Here are the same points, seen from different sides; a view may also be mirrored.
A view may leave some points out. In some views, one point has been moved. Which views, in the order they come, and which point in each? Write - if no view has one.

-- scene 1 --
A:
  q206 [ -38   15   67   44   42  -12   41   46  -34   19 -108  -63   39   55
   59  -93]
  q384 [-36  -2  68  32  25  -8  24  20 -55  10 -99 -65  40  43  96 -67]
  q324 [ -23    7   82   17   36  -12   41   27  -48   15 -115  -62   35   83
   81  -63]
  q837 [ -23   14   54   42   35  -13   16   19  -34   12 -102  -67   45   63
   68  -77]
  q301 [ -31    8   50   26   30   -6   17   17  -42    5 -111  -71   36   75
   70  -66]
  q67 [ -27   -4   67   12   31  -11   15   20  -44   12 -105  -54   38   63
   91  -53]
  q475 [ -25    0   54   20   39  -16   18   21  -41    9 -107  -61   37   59
   72  -74]
B:
  q324 [ 17 -43  27  26  39 -14  60 -20 -48   3  57 -21 -18 -55  -4 -20]
  q206 [ 29 -49  31   5  37  13  42 -16 -49  -6  18 -15 -20 -66  -5   1]
  q837 [ 30 -37  37  16  47 -15  44   1 -35 -16  22 -33 -15 -54 -11  -3]
  q301 [ 22 -33  35  16  51 -33  48 -16 -39 -13  32 -38 -17 -61  -3  -8]
  q67 [ 11 -39  40  32  43 -31  67  -2 -43  -1  49 -35  -9 -73 -15  -7]
  q384 [ 39 -49  38  24  39 -27  68  -7 -45 -11  40 -25   1 -81 -25   0]
  q786 [ 44 -44  40  26  43 -20  59  -6 -33 -13  37 -28  -5 -56 -26  -2]
C:
  q384 [ -1 -11 -31 -62 -32  35   2  27 -43 -43   1  22  21  30  36 -65]
  q786 [  1 -17 -31 -67 -25  30  -5  15 -34 -38   8  19  28  52  40 -68]
  q301 [ -1 -25 -42 -50  -7  32   5   5 -57 -40  -6  14  39  47  49 -76]
  q837 [  8 -28 -30 -57 -13  22  -6  15 -52 -34   4   6  35  57  46 -81]
  q475 [  3 -22 -41 -50 -22  30  -7   8 -42 -38  -8   2  35  43  50 -75]
  q206 [ 16 -24 -45 -53 -12  19 -24  28 -58 -37   1  -6  -1  51  49 -86]
D:
  q384 [ -7  -8  18  26  15   3 -12 -58  -2 -58 -27   6 -16 -27 -27  26]
  q301 [ -3  -9  22  34  17  22 -18 -53   8 -20 -45  21  -8 -25 -37  26]
  q324 [-21  -4  15  10  13  23 -34 -53  22 -31 -26  12  -7 -42 -43  18]
  q206 [ -3  10  28  22   6   8 -19 -68  27 -21 -40   2 -31 -35 -10  -3]
  q475 [ -5  -6  27  32  17  11 -20 -63   0 -20 -28  16  -8 -30 -29  18]
  q67 [-10  -6  15  30  20  20 -16 -50  -4 -39 -14  11   0 -34 -41  23]
  q786 [ -2  -2  29  19  18  -3 -20 -63   2 -39 -30  18 -21 -31 -29  37]
E:
  q67 [ 13  -7  27 -34 -16  -2 -24  43   6  22  -9  16 -21  -2  -2  28]
  q206 [  3 -31  32  -4 -25 -34 -32  49  -7   0   8   0 -12   1 -31   0]
  q475 [  9 -30  28 -19 -20  -7 -15  43   6  12  -2  15 -15  -2  -7  17]
  q837 [  4 -30  14  -8 -33 -17 -23  33   9  13   8  16 -11   0 -12  15]
  q324 [  7 -16  13 -35 -13 -14 -38  63 -14  13 -10  18 -14   7  -6  15]
  q786 [ 24 -16   9  -7 -22 -10 -19  49  11  14   6  15  -3  -9 -12  23]
  q301 [ -3 -28  21 -15 -23  -9 -22  38  -1  23   3  17  -7   6   8  18]
Moved in: -
